[[2239, 9505, 1771, 2543, 4184], [3518, 9089, 4203, 3721, 2714], [7752, 4589, 7191, 7207, 7137]] yields 4203
[[315, 386, 479, 534, 604, 463, 607], [321, 365, 15, 774, 738, 604, 530]] yields 604
[[4, 4, 5, 4, 6, 3], [1, 1, 7, 8, 7, 8]] yields 4
[[64, 233, 208, 210], [233, 37, 51, 42], [66, 202, 238, 217]] yields 37
[[9816, 3882, 8910, 3725, 3969, 3906, 9847], [4462, 9004, 4555, 9466, 8538, 8101, 4330], [9683, 2737, 8981, 3674, 3185, 3882, 9607]] yields 8538
[[18, 45, 35, -42, 34, 14], [-3, 33, 12, 18, 20, 36]] yields -42
[[2565, 2352, 6165, 9429], [3901, 4171, 3184, 5899]] yields 2352
---
[[ -5  42  47  14   0  27]
 [ 18 -21  47 -13   4  10]
 [ 16  41   6  -1  -8 -11]] 6

[[  1   5  -1 -14]
 [ -7 -33  38 -31]
 [-22  -1  20 -12]] 20

[[ 35 -29  32 -36 -29 -34  26]
 [ 23 -34  29 -30 -25 -28  24]
 [-23  23 -21  21  16  16 -20]] -21

[[ 39 -41  33 -38 -44 -37  35]
 [-19  47 -37  37  48  24 -26]
 [ 18 -14  16 -17  -7 -11  16]] 16

[[ 14  28 -24 -21]
 [ 10 -50   3  28]
 [-11 -24   5   8]] 5

[[ -3 -11 -20  14 -28]
 [ 12  21  32  -8  41]
 [ 12  21  31  -8  41]] 31

[[-25  39  33 -26 -34  30  26]
 [-30  38  36 -29 -39  32  35]
 [-24  37  33 -24 -38  29  28]] 33

[[37  0  1 -5 -7 16  8]
 [49 -3  4 -6 25  7  7]
 [21 -1  0 -2 16  3  0]] 0
---
14,-6,-8,-35,-43
-25,-44,18,36,-3
ans = 36

15,-30,-8,-3,5,-44 ans = 5

36,-24,-7,-33,30,3 ans = 30

0,-5,48,29,11 ans = 29

21,29,38,34,27,23,13 ans = 23

36,-31,-13,-25,9
-40,4,18,25,-27
-4,49,-23,10,-11
ans = 10

-42,29,-35,32,35,37,43 ans = 37

-28,-38,29,28 ans = 29
---
[[ -8  15 -40 -21]
 [ 37 -44   7  23]
 [-15   8 -20 -18]] gives 8

[[-41 -18 -13   5]
 [-19 -23 -25  26]] gives -23

[ 23 -13  40  43] gives -13

[[-13  35  -8   1]
 [-10  16  -7 -22]] gives 16

[[13 19 22 15]
 [13 15  9 14]
 [17 20 36 16]] gives 20

[ 27  35  38 -34] gives 35

[ 17  16  42 -26] gives 16
---
[[-400 -638  836 -851]
 [-726  522  817  540]
 [ -44  166  840 -145]] 817

[[ -5 -12  -8 -45 -35 -18]
 [ 27   9  -2 -24 -12  44]] -2

[[423 788 210 317 157 852 913]
 [620 842 227 383 281 828 903]
 [582 850  79 379 347 814 962]] 227

[[ 646  302 -150 -582  601   91   77]
 [ 205 -795  512  463  390 -195  596]
 [ 283  902  456  389  162 -184  682]] 512

[[77 73 75 74]
 [58 66 63 71]
 [24 55 45 65]] 63

[[9243 6136 4952 1134 4825 1594 6449]
 [7030 3501 6186 6909 7257 1552 5642]] 6186
---
[[ 42  -2 -11 -19  -7 -33]
 [ 37  -8  -2 -21  33 -31]] gives -8

[[ 22  27  20   9   7   1  25]
 [ -2  -3  -2  42  27  -3  23]
 [ 15 -39  36  24 -15  11  29]] gives -3

[[-17  35 -11  -4 -26]
 [ 12 -25  21   5  15]
 [-10 -18   6  36  31]] gives -25

[[ 43 -33   7 -42]
 [-11  11 -21 -11]] gives 11

[[-18  19 -17 -48]
 [ 14 -12   9 -24]
 [-12  20 -12  -1]] gives -12

[[ -6  -8 -17  19]
 [-16 -46 -10  -6]] gives -46
---
[ 45 -39  26 -18] yields 26
[ 45  38 -31 -42  34  34] yields -31
[ -4  14  39 -24] yields 39
[ 9  5 -8 40  4  3] yields -8
[-39 -15  -9  12] yields -9
[ 29  24  36  46 -37 -30   2] yields 36
[ 10  37  10 -38] yields 10
[ 29  46 -18 -13  -5 -10   2] yields -18
---
[[  58  -82 -215  720 -759]
 [ 103 -126 -671 -244  205]
 [-440  166 -642 -475 -485]] -671

[[30 86 18 91 68 68 46]
 [47 60 54 48 79 36 48]
 [55 68  5 47 37 39 64]] 79

[[154  21 200 151 153 193 177]
 [170  16 160  74 136 185 134]
 [161 222  62 232 155 123 130]] 136

[[ 16   5  29  16  -1  -1]
 [  0   8  -8 -12   1   3]
 [  6 -15  -4  -3 -33  -2]] -12

[[737 133 421 146 649 889]
 [737 430 421 457 649 506]
 [717 356 421 519 649 538]] 457

[[ 367  617  379  196 -215]
 [ 696  628  281  588 -564]
 [ 330  408  246  222  177]] 281

[[9164 2494 8446 4687 3946]
 [4614 5122 3734 7880 2788]
 [9656 2205 2011 3784 5105]] 3734

[[ -29  -95  568  412 -763]
 [-150  245  812  891 -328]
 [-318   -4  331 -301 -485]] 812

[[ -62 -919 -108  537  338]
 [-483  -17  -36 -138 -527]
 [ 661  598  446  -39   33]] -36
---
[[-0.19 -0.12 -0.20 -0.17  0.03 -0.16  0.12]
 [-0.22 -0.16 -0.23 -0.10  0.15 -0.10  0.18]
 [-0.22 -0.17 -0.13 -0.17 -0.04 -0.19 -0.13]] ==> 0.03

[[-165.795  -19.634  203.412   -5.775   16.261  121.172]
 [ -11.006   10.462   78.383  -29.167    7.507  162.778]] ==> 16.261

[[ 0.03 -0.02  0.17  0.10 -0.13  0.07  0.06]
 [-0.01 -0.01 -0.10 -0.07 -0.07 -0.03  0.13]
 [ 0.16 -0.02 -0.04  0.08 -0.13  0.05  0.18]] ==> -0.13

[ -5.73  17.83   1.96  11.39 -18.64  -6.97] ==> -18.64

[[ 0.01 -0.15  0.02 -0.04  0.07 -0.06]
 [-0.01  0.12  0.17 -0.02 -0.16 -0.01]] ==> 0.07

[[-0.90  1.21  2.14 -1.07 -1.20  1.24 -1.95]
 [-2.02  1.84  0.10 -0.44 -1.37  2.09 -1.32]
 [-1.65  2.02  1.73  2.03  1.17 -2.24 -0.95]] ==> -1.20

[[  7.190  -5.040   2.238  -1.259 -13.848]
 [ -4.487   8.609  13.833   0.333  12.774]] ==> -13.848

[  97.8 -155.5   63.4  -20.8  -64.6] ==> -64.6

[-0.17 -0.08  0.00 -0.04  0.12 -0.08 -0.14] ==> 0.12
---
[ 16 -10  -5  50 -47] yields -10

[[-10  16  13  20 -21  -6  16]
 [ -1  16 -24  35  26 -22  -7]] yields 35

[ 16 -39  25   3  17] yields -39

[ 44   0 -20 -17   9 -24] yields -20

[[ 27   3  -5  -3  -8]
 [ 36   9  -7   7 -27]
 [-13   6   4  -8  -4]] yields 6

[-6  0 48  8  3 37 -5] yields 8

[[ -1 -22  -6  -1   1   0]
 [ 24  11 -46   6 -35  35]
 [ 17   7 -29 -18 -31  31]] yields -29

[  3 -39  -2   6  10] yields -39

[-33  15   5 -40  35] yields 15

[-10 -42  18  42   6] yields -42
---
[[ 35 -15  21 -14   7]
 [ 23  -4  -8 -11   7]
 [ -4  -6 -14  -7  -1]] -> -15

[[38  7 -5 -9  0 11  1]
 [11 10 -8  5 24 17 50]
 [13 -4 -6  6 -9  0 -1]] -> 7

[[-39 -14  20  -7]
 [ 29   6   7  -2]
 [  6 -10  -7  18]] -> -14

[[  9  44  33  43 -32]
 [-15  15  43 -16  -7]
 [-11  22  34 -15   1]] -> 44

[[  8 -23 -19  26  21]
 [ -6 -16 -19  20  26]
 [ 24 -39  16  -6  -9]] -> -23

[[-24 -13 -29  16  35 -20]
 [ -5 -10   3   0  -5 -12]
 [-23  15  -3 -45 -20  18]] -> -13

[[  0  -1  -1   2]
 [ -7 -14   3 -32]
 [ 10  12  -4  38]] -> -1

[[-37  -3  40 -11 -28]
 [  2  -3  -6 -11  25]
 [  2  -4 -22 -11  25]] -> -3

[[ 15 -42  20  33 -45 -43   5]
 [  6  15  -7  -8   6   0  17]
 [ 16   9  -5  -4  -2  -9  31]] -> -42
---
[-1.882 -0.010  1.767 -1.344 -1.722] ans = 1.767

[[-0.024 -0.712 -1.652 -1.204  0.254]
 [ 0.371  1.613  1.522  0.299 -0.948]] ans = -1.652

[ 0.13 -0.18  0.05 -0.05  0.11] ans = 0.05

[ 16.98  16.61  16.22 -13.09 -12.46] ans = 16.22

[  0.7  12.4   9.2 -17.0  -4.9] ans = 9.2

[ 0.034  0.097  0.099 -0.102 -0.131] ans = 0.099
---
array([4804, 9849, 2976, 9306, 6761]) yields 4804
array([ 32,   3, -32, -47, -33,   7]) yields 32
array([-534, -705,  124,   66,  892]) yields -534
array([ 871, -456,  315, -850,  328,   66]) yields 871
array([4462, 3225, 4744, 3328, 1023, 8563, 6573]) yields 4462
array([204, 208, 249,  79,  32]) yields 204
array([4, 1, 4, 8, 6]) yields 4
array([16, 86, 81, 80]) yields 16
